In the rows, 128 means zero.
which system made each run
trace 1, S (9 x 26)
[[ 93  83  97 113 149 100 127 132 118 141  92 193 148 140 156 148  96 158
  119 135 134 105  61 129  81 130]
 [121  85 142 161 171 119 162 118 104 108 160 118 102  94 161 175 125  92
  114 192 158 118  97  79 124 122]
 [120 114 146 139 120  89 131 135 118 173 140 103 107 171 102 100  80 137
   46 169 145 105  93 123 145 168]
 [ 81  89 116 113 180 120  83 144 117 143 153 160 156 103 124 103  87 127
  134 108 149  56  92 110 145  98]
 [ 99  99 100 155  78 135 148  97  92 137 162 105 131  87 159 118 149 132
  128 189 132  80 135  78 162 145]
 [102  89 105 112  95  72 104 128 126 168 108 158 148 169 166 119  68 171
  101 159 109 154 116 105 135 157]
 [ 92  66 139 137 167 116 150 122 112 143 109 167 115 115 161 188 115 127
  165 152 133  83  71 125 124  84]
 [133 118 129 152 127 109 173 122 100 121 150 106 115 115 149 119 115 111
   73 212 154 109  82 114  98 186]
 [110  88 151 140 175  84  77 164 131 154 144 115 148 155 116 114  64 139
   80 134 159 126  96 105 170 126]]
trace 2, S (9 x 26)
[[124 150 144  81 150 159 126 131 125 115 157 143  77 110 118  67  92  67
  166 113 116 104 172 155 151 119]
 [135 145 145 140  76 173 117 153 128 131 142  81 148 122 150  75 119 133
  193 135 107 123 159 179 172 157]
 [134 130 106 155  90 145  99 154 147 124  96 125 206 134 157 138 149 188
  170  94 118 161 114 151 104 137]
 [152 129 114 161 131 126 144 107 142 108 105 138 144 119 137 216 192 145
  127 112 130 177 117  91  79  95]
 [160 165 151 109 150  95 168  99 137 127 121 137  69 155  92 163 138 101
   62 129 126 165 137 113  90 129]
 [136 157 172  80 192 121 123 139 134 122 146 133  83 134  82  93  94  77
  120 104 130 107 143 170 150 113]
 [128 152 131 124 116 177 117 144 118 110 150  91 139  99 107  54 142 109
  169 118 136  79 157 168 180 149]
 [129 131  84 147  66 160  82 150 135 120 117 113 191 132 147  85 142 171
  159 100 118 162 163 125 146 149]
 [126 115 103 154  87 147 130 116 147 138  88 161 140 141 150 196 163 164
  167  91 105 174 137 104 100  85]]
trace 3, Y (9 x 26)
[[108 117 116 166  77 217 147 143 117 140 119 126 113 121 136 106 139 121
  199 116 124  75 126 164 131 122]
 [140 153  87 137  72 139 105 132 142 119 140 136 184 124 179 107 121 158
  135 119 107 181 138 107  63 165]
 [156 135 152 153 135 104 131 120 160 133  98 118 139 154 115 216 171 155
  123  97 120 186 126 122 113  87]
 [139 159 114  88 165  94 173  88 111 110 117 145 121 104  90 146 181 123
   72 140 141  81 101 137  94 139]
 [138 139 159  85 196  92 105 132 125 100 171 109 116 104 124  90  92  78
  112 146 138 145 167 121 178 132]
 [115 109 158 150 104 167 140 153 115 154 108  92  88 157  91  88 118 124
  151 132 142  86 138 172 205 136]
 [102 122  60 124  84 184  98 151 120 125 118 170 151 127 145  62 105 143
  156  94 129 112 137 126 100 149]
 [142 125 120 176  79 151 118 119 148 127 137 113 139 128 163 179 154 143
  158 112 109 199 165  74 115  97]
 [151 164 131 117 102  99 182  93 140 148  93 143 110 155 105 182 159 152
   85 127 104 135  97 147  64 137]]
trace 4, D (9 x 26)
[[133 164 126 100 118  98 122 124 147 156 148 162 123 157 129 109  69 131
   73 119 105 142 106 131  42 156]
 [114 114 182 154 181 117 103 135 145 149 189 107 151  98 137 175 106 120
  150 110 130  94  91 115 128  67]
 [107 121 120 110  99  85 148 107  98 160 134 111 152 115 125 100 133 160
   94 184 123  54  97 142 158 170]
 [113  87 116  97 180  84  71 164 130 118  97 156 161 151 144 108  79 142
  126 120 142 172 132 118 173 126]
 [ 90  60  92 179 105 180 150 128 101 141 100 152  91 131 137 152 141 130
  152 143 155  93 108  91 142 105]
 [132 139  98 117 100 124 134 132 127 128 138 165 109 148 164  86  66 112
   89 153 121 165 119 109  53 185]
 [132 119 184 183 151 140 107 155 162 158 165 106 133 143 140 184  90 123
  142 101 131 140  86 120  97  82]
 [108 147 116 122 102 108 144 101 115 160 153 120 162 101 115 117 144 161
   97 146 122  37  75 141  97 150]
 [121 109 134  94 184  48  72 135 133 121 150 126 178 124 142 120  89 138
   98 139 134 161 136 100 169 127]]
trace 5, E (9 x 26)
[[116 127 116 131 143 113 164 104  99 139 139 119 114 114  79 119 159 128
   62 158 158  42  83 120 129 148]
 [114 124 137 100 156  87  67 142 135 144 164 126 131 147 110  76  61 119
   84 114 135 145 159  93 173 127]
 [ 89  85 141 172  90 158 116 132 132 185 123 120 118 149 119 155 122 157
  171 108 122  79 114 119 174  76]
 [100 126  78 107  69 128 126 117 117 144 140 167 150 114 184  88  88 144
  140 154 100 115 119 115  81 168]
 [142  98 161 153 154  89 124 138 146 127 117 125 145 143 184 201 101 140
  137 152 121 206 106 115 114 117]
 [127 134 117 134 134 113 178 113 114 142  87 143 120 142  94 162 165 152
   79 140 146  78  61 155  79 144]
 [121 126 117  90 205  85  94 126 121 103 163 152 131 110 114 101  98  95
   69 128 157 126 128  82 125 128]
 [111  98 176 167 126 114 122 133 129 179 144  77 104 154  86 145 116 139
  113 135 139  87 121 119 208  95]
 [ 85 127  82 105  79 145  96 133 125 166 131 166 140 143 128  59  79 154
  133  98 110  77 126 130 118 138]]
trace 6, D (9 x 26)
[[125 112 126 117 165 116 101 170 121 106 145 142 156 126 176  76  52 111
  119 158 147 149  96 143 103 181]
 [113  79 141 219 116 154 111 168 132 155 125  92 153 150 128 158 123 161
  125 125 164 121  77 108 137 117]
 [103 131  63 116  90 111 112 112 123 156 129 167 159 136 120  98 116 168
   66 114 127  96  99  91  72 151]
 [111 100 147 131 160  88  89 117 144 150 175 140 124 124 157 167  78 114
  115 130 121 157 131  54 128  79]
 [ 92  99 153 125 102 112 169 105 110 188 126 136  87 144 133 148  98 139
  127 171 109  51  86 144 140 124]
 [111 109 126  92 181 101  99 162 123 114 133 162 168 115 173  85  59 123
  138 146 136 121  92 163 113 161]
 [113  61 130 208 134 145 120 166 112 128 123  94 152 129 150 156 128 147
  132 158 174 121  83 104 156 129]
 [111 119  68 131  90 118 122 131 119 152 102 163 136 167 110  96 108 166
   54 123 144 119  96  99  83 169]
 [110 102 129 145 163 123  84 134 149 143 173 156 122 125 146 156  75 106
  116  97 133 149 125  54  99  74]]
trace 7, E (9 x 26)
[[112 100 104 165  97  98  84 117 134 154 152 112 166 136 143 152 127 168
   91 129 131 167 140  42 143 113]
 [107 123 116 111  71  92 150  80 136 190 108 163 102 161 125 178 129 167
  108 128  86 117 125 102 109 100]
 [105 114 140  72 169  85 142 103 125 144 140 190 106 116 165 149  75 106
  142 146 103 107 101 127  86 106]
 [120  92 181 143 182  94 142 154 116 139 133 106 134 125 154 149  88 119
  125 186 147  94  62 161 146 142]
 [113 102 106 147 147 116  97 172 118 135 107 126 169 159 101  87 104 160
   71 122 174 103  74 140 129 167]
 [101  81  82 170 128 126  85 129 121 139 140 135 146 133 115 136 129 149
   84 112 163 137 128  36 147 102]
 [104 120 121 138  56 107 143  83 128 196 145 134  87 156 126 150 113 149
   93 146  97 117 140  71 127 114]
 [108 130 150  87 133  97 122 114 151 172 144 178 111 144 159 152  57 125
  147 115  80 123 108 133  80  99]
 [112  98 163 137 173 103 142 136 121 137 140 128 159  95 174 168 108 133
  157 170 130  79  53 158 110 123]]
trace 8, C (9 x 26)
[[125 152 127  98  44 128 156  99 120 160 114 116  98 146 132  92 132 145
  148 154  81 116 174 156 168 160]
 [126 123 139  99 155 134  88 164 155 126 108 167 156 142 161 129  83 132
  197  84 106 166 132 170 112 106]
 [147 112 132 172 134 154 180 128 110  88 101 102 136  97 163 177 187 124
  167 173 149 131  99 148 117 142]
 [156 159  93 112 134  98 120 137 127 100 117 132 152 147 113  91 125 135
   48 132 148 181 123 121  77 191]
 [138 135 152 139 184 125 122 118 144 125 140 122 100 130  62 177 160 108
  102  75 151 123 138 102 143  60]
 [121 169 119  96  75 147 166  88 110 145 147 117  90 110 100  79 151 113
  126 142 103  62 160 145 145 149]
 [129 141 153 100 132 128  67 156 156 135 153 125 153 137 154  91  70 124
  178  91  97 171 174 147 157 117]
 [130 103 140 166 109 157 153 140 125 126  78 109 150 127 144 179 179 163
  198 137 130 116 106 176 152 116]
 [139 140  59 108 117 127 128 126 115  82 101 166 168 116 163  99 140 138
  105 134 137 168 125 117  62 185]]
trace 9, A (9 x 26)
[[124 151 116 159 103 178  93 140 145 128 160  98 195  90 122 115 165 158
  173  74 126  92 130 143 126 105]
 [139 164 110 100  76  81 120  94 141 138 116 117 189 125 135 142 173 191
  122 121  83 153 154 130 134 140]
 [137 124 127  72 162  88 132 110 139 115  63 180 107 153 117 173 142 131
  144 101 107 177 158 142 138  93]
 [137 123 134  95 170 142 187 108 100  82 109 150  67  98 136 132 149  66
  156 171 139 114 143 149 138 133]
 [162 153 154 139 142 147 135 164 123 102 158  88 101 134 130  63  94  80
  100 159 153 157 139 149 133 190]
 [140 140 134 193 110 199 102 169 145 133 139  83 134 148  80 100 142 131
  128  68 159 122 133 138 139 120]
 [120 167  82 125  62 152 107  93 133 141 153 125 173 100 113 108 179 166
  131  83 102  98 157 106 111 120]
 [134 153 140  74 112  70 100  94 156 149 131 137 152 132 144 155 127 154
  147 109  72 175 180 118 151  96]
 [132 127 162  73 160 115 173 112 124 122  71 161  84 137 122 168 140 117
  177 131 104 117 131 193 146 104]]
trace 10, Q (9 x 26)
[[113 140 126 101  95 106  82 116 163 174 132 160 141 159 131 140  93 160
  139  69  76 159 159 107 117  88]
 [112 130 149 108 107 122 176  81 124 148 128 140 115  96 157 189 158 132
  189 152  83  81 119 149 122  90]
 [159 136 154  98 179  76 157 127 122  90 125 128 131 111 176 142 110 101
  121 193 127 174 111 154 103 173]
 [133  88 140 159 207 137 116 180 121  99  83 122 146 143 101 146 143 130
  125 109 189 130  88 155 154 118]
 [123 132  69 150 107 177 141 126  98 106 126 126 108 121  82  69 164 116
   80 126 172  90 138 101 133 161]
 [131 139 125 140  97 134  76 130 152 149 175 112 114 150 118  94  87 121
  104  94 117 179 191  65 146 112]
 [111 149 162 125  69 142 135 111 153 197 138 125 113 150 118 147 116 155
  172  96  76  82 127 164 127  88]
 [125 149 122  76 128  99 147  98 126 113 145 160 158  81 198 135 116 125
  167 164  85 119 116 148  75 148]
 [152 102 162 149 183  88 130 146 131  97 102  97 173 116 158 190 156 140
  146 162 145 173 101 142 153 127]]
trace 11, C (9 x 26)
[[109  89 148 147  94 133 118 149 131 151 111 125 154 136 199 148  94 158
  210 152  99 142 117 154 153 123]
 [122  88  97 150 130 116 138 148 118 111  82 154 176 131 185 158 126 162
  138 162 144 151  71 136  84 163]
 [138 106 104 149 180 100 137 126 117  95 121 144 127 126 135 168 138 116
   60 153 174 165  96  69  84 136]
 [130 135 141 128 151 102 154 105 118 146 148 121  65 145  67 132 123  98
   35 142 152  98 115  95 125 128]
 [103 144 150 107 128 137 107 125 131 172 186 123  91 130  88  79  78 102
  113 106 119  58 138 124 152 106]
 [ 99 110 152 147  88 154  98 141 131 164 167  91 146 113 155 103  98 137
  191 132 106  92 144 138 189 110]
 [106  89 105 150  78 124 103 148 125 147  97 131 189 142 184 130 114 188
  172 143 112 142 111 138 141 148]
 [118  80  87 144 144 111 130 127 121 108  84 176 150 132 174 187 138 155
  128 142 140 176  97  91  86 121]
 [137 113 124 128 157  95 181 101 111 117 115 152  75 137 129 168 132 101
   64 177 150 147 102  92  88 142]]
trace 12, A (9 x 26)
[[101 141 121 101 152 118 116 113 128 149 135 143 174  94  95 133 157 158
  141  87 121  35  92 155 124  92]
 [118 110 110  80 147  50 102 112 112 116 116 128 193 104 163 118 135 164
  126 165 118 137 136 123 179 150]
 [122  76 126 129 131 113 144 146 115 129  44 151  89 186 126 151 120 143
  135 152 142 174 135 141 181 136]
 [123 103  84 147 122 195 168 135 103  92 107 172  72 119 152 115 124  85
  149 147 153 131 124 109  84 144]
 [154 153 154 181 107 150 131 133 141 123 207  82 116 110 161 125  99  89
  109 153 128 166 138  87  88 149]
 [134 166 171 160 110 137 119 136 161 185 160  97 123 161  73 143 117 148
   94  74 120  98  98 144  96 103]
 [101 142 103  89 157 108  96 107 130 132 148 153 191  83 109 124 151 154
  133  84 120  57 104 134 117  94]
 [118 106 133  86 140  47 114 108 116 131 111 114 169 118 149 142 137 162
  129 174 111 139 144 125 208 136]
 [118  81 114 110 133 124 151 148 112 128  38 174  80 185 128 128 107 134
  138 148 140 155 127 157 159 143]]
trace 13, Q (9 x 26)
[[113 109  96 152 118 111  66 133 145 140 144 139 182 132 140 147 124 167
  108  89 130 170 139  54 124  98]
 [117 130 139 132  78 100 171  73 125 185 119 120  93 146  95 179 166 157
  102 142 102  89 127 113 146 101]
 [121 131 141  58 171  72 135 104 124 134 146 176  96 122 157 123  65  91
  112 160 104 135 126 125 104 130]
 [116  82 181 164 182 139 126 165 119 125 134  98 132 115 150 152 109 112
  178 156 152  96  89 159 180 111]
 [129 122  89 148 102 146 143 155 102 113 102 123 145 144 129  67 123 141
   90 163 160 113  90 152 104 212]
 [111  93  77 164 124 136  69 146 138 124 132 144 162 139 133 128 118 150
  108  89 154 172 141  49 131 105]
 [117 133 133 157  56 134 162  86 129 186 134 108  81 155  92 166 154 149
  102 133 107  95 133  96 137 105]
 [120 149 147  67 144  81 124 102 139 153 166 171 103 128 155 122  57 102
  110 140  88 130 127 118  80 124]
 [115  92 184 146 178 117 124 143 125 133 145 101 156  97 158 164 115 126
  185 153 130  89  85 159 165  99]]
trace 14, Y (9 x 26)
[[123 147  78 102 114 133  88 119 137 128 111 151 138 144  68  97 158 151
   96  59 128 139 179  95 148 106]
 [132 154 111 101  89 147 154  73 123 124 128 139  76 114 107 141 180 106
  148 114  97 131 204 100 152  92]
 [157 181 142  76  99 136 170 106 132 118 118 138  83 133 139 105 124  97
  149 140  83 151 171 178 104 159]
 [169 169 159 121 162 163 129 165 144  82 110 111 142 120 131 117 142 108
  186  98 128 162 139 204 115 141]
 [163 163 105 160 123 159 119 152 125  88 113  82 175 120  90  96 192 146
  103 106 165 141 129 148 130 170]
 [141 155  89 117 127 123  89 127 139 116 118 130 130 152  61  99 153 139
   66  70 146 164 174  85 142 121]
 [129 155 119 103 110 151 148  85 128 135 136 137  65 126  74 133 169 101
  126  90 110 108 190 103 152  80]
 [144 189 134  73  94 145 156  95 129 122 151 134  94 111 134  85 125  94
  158 133  80 120 179 163 115 149]
 [164 169 162 113 123 155 120 158 146 105 113 106 148 132 145 108 131 123
  198 105 103 169 161 205 139 139]]

runs to name
trace 15 (2 x 26)
[[ 89 119  81 130  66 152 123  97 130 174 146 177 107 135 130 131 108 144
  126  98 101  87 130  79  83  99]
 [120 124 159 117 122  87 131 103 135 152 180 135 133 108 201 164  75 119
  150 170  84 145 119 104  97 119]]
 | E
trace 16 (2 x 26)
[[ 92 106 121 108 115 154 128 116 128 167 135 186  50 153 124 120  73  97
  145 107 108 102 145 103 122  84]
 [115 117 170 158 118 151 139 141 128 158 185 114 114 110 189 130  62 101
  172 165 109 102  95 136  99 132]]
 | E
trace 17 (2 x 26)
[[139 162 105 108 100 121 155  97 134 121 100 147 176 102 147 167 189 169
  156 120  97 118 106 164  71 136]
 [160 153 120  73 181  76 127 105 129  72 126 143 157  89 151 145 153 110
  119 144 122 187 156 116 115 136]]
 | C
trace 18 (2 x 26)
[[110 124  97  92 175 127 126 128 115 105 149 189 132  91 158 102  84  95
  114 135 141  99  93 117  59 141]
 [129 100 159 196 146 125 107 146 123 125 169  53 165 103 139 149 142 133
  126 156 160 128 115  98 182 119]]
 | Q
trace 19 (2 x 26)
[[121 144 114 113 124 140 135 150 111 133 120 131 147 131 109  60 110 138
  105 137 145  62  79 191 103 188]
 [117 105 113 145 151 141  52 161 142 107 152 123 182 109 147 110 111 131
  155  87 142 171 161  86 163  99]]
 | Y
trace 20 (2 x 26)
[[120 171 121  82 145  81 102  98 137 147 165 129 172 109  86 113 140 151
   74  97 118  74 118 121 111 119]
 [102  98 138  80 174  67  90 124 123 138 117 131 159 121 114 129 126 150
  136 124 125 112 147 128 219  95]]
 | A
trace 21 (2 x 26)
[[124 113 128 130 154  96 106  98 121 111 155 100 152  83 125 166 179 130
  130 136 136 132 160  70 198  86]
 [118 138 125  85  65 107 158 100 115 169  90 131  86 164 102  99 128 149
  124 147  92 108 159 161 178 153]]
 | E
trace 22 (2 x 26)
[[159 174 138 156 143 162 118 122 156 101 165 106 166  89 119 166 179 122
  149  75 126 145 134 122  77  91]
 [153 189 134  91 113  98 150  81 126 115 149  89 158  85 113 128 203 137
  124 141 100 112 160 145 143 141]]
 | E
trace 23 (2 x 26)
[[145 159 134  96 150  79 161  67 125 106 161 128 137  74 147 177 174 114
  114 162 105 124 131 103  95 119]
 [147 152 182  69 171  61 143 120 131 137 109 115 116 147  95 128 119 127
  110 143 112 124 130 187 173 137]]
 | E
trace 24 (2 x 26)
[[100  71 143 137 121 106 103 167 118 168  95 127 140 176 148 108  66 160
  140 155 135 130 104 150 186 150]
 [ 96  78  98 173 136 162 136 143 108 128 113 154 154 108 154 150 133 143
  152 134 158  70  56 127  95 120]]
 | S
trace 25 (2 x 26)
[[114 123 162 144 148 132  94 156 134 155 203 104 112 129 134  81  42  91
  109 136 140 108 115 109 132 129]
 [102  96 157 188  99 141 107 149 127 178 160  75 159 131 124 131 114 161
  137 133 136  71  93 127 174 115]]
 | C
trace 26 (2 x 26)
[[142 121 168 122 186  85 147 128 122 114  90  99 151 120  99 173 183 147
  126 140 149 107  98 174 176 117]
 [137 132  73 117 162 137 136 139 100  79  90 141 129 123  83  82 165 120
   69 127 181 121 125 122 130 171]]
 | S
trace 27 (2 x 26)
[[108 141 126  83  92 113 150 107 116 176 114 147  76 164  80  85 104 132
   99 134 107  67 136 154 154 143]
 [ 98  96 124 101 140 135  96 134 124 123 158 162 129 103 194 104  59 100
  191 138 107 138 151 105 140 112]]
 | Q
trace 28 (2 x 26)
[[129 131  86  82  78 125 161 104 102 105  86 154 109 127 161  94 143 128
  149 174 105 151 175 141 149 174]
 [152 123 155 119 180 130 114 169 150 105  87 156 108 172 136 143  86 104
  149 101 133 206 133 160 114 118]]
 | C
trace 29 (2 x 26)
[[162 160 143 121  76 108 169 124 132 145  79 112 107 180 114 127 135 155
  101 151 105 162 128 181 114 183]
 [137 123 140 109 217 136  96 168 144  91 108 163 150 123 125 137 109 107
  156  77 151 152 106 160 103 101]]
 | S
trace 30 (2 x 26)
[[117 129 128 115  64 145 182  94 114 169 102 139  43 164 105 122 129 120
  133 148  99 102 159 138 154 132]
 [125 143 145 103 135 152 106 154 150 138 151 162 121 137 166  96  49 101
  182  99  99 142 127 165  80 126]]
 | C
trace 31 (2 x 26)
[[142 155 143 154  59 117 109 104 152 163 162  74 144 142 123 147 150 160
  118 116  95 169 175  90 155 114]
 [118 153 127  64 108  93 135  85 145 158  99 169 129 136 115 157 147 158
  156  88  71 112 153 155 123  88]]
 | D
trace 32 (2 x 26)
[[156 135 159 149 144 125  91 145 155 125 126  87 129 157  92 150 143 130
  126  86 137 195 172 108 183  91]
 [122 150 101 114  76 161 171 102 120 149  78 153 108 139  88 129 182 154
  143 104 109  73 126 174 113 125]]
 | C
trace 33 (2 x 26)
[[117 112 113 163 138 115 134 139 104 128 131  99 184 108 119 126 160 164
   91 158 164  62  60 135 127 159]
 [119 114  89 111 138  70  77 128 125 130 120 137 159 151 109 100 113 160
   60 121 146 168 150  71 160 143]]
 | E
trace 34 (2 x 26)
[[ 89  88 103 110 121  95 105 113 123 155 153 176 140 117 191 136  65 137
  136 152 107 129 117  74 105 118]
 [116  80 172 162 126 105 156 122 127 161 126 120 112 134 180 207 107 135
  162 179 113 135  90 121 131 105]]
 | Y
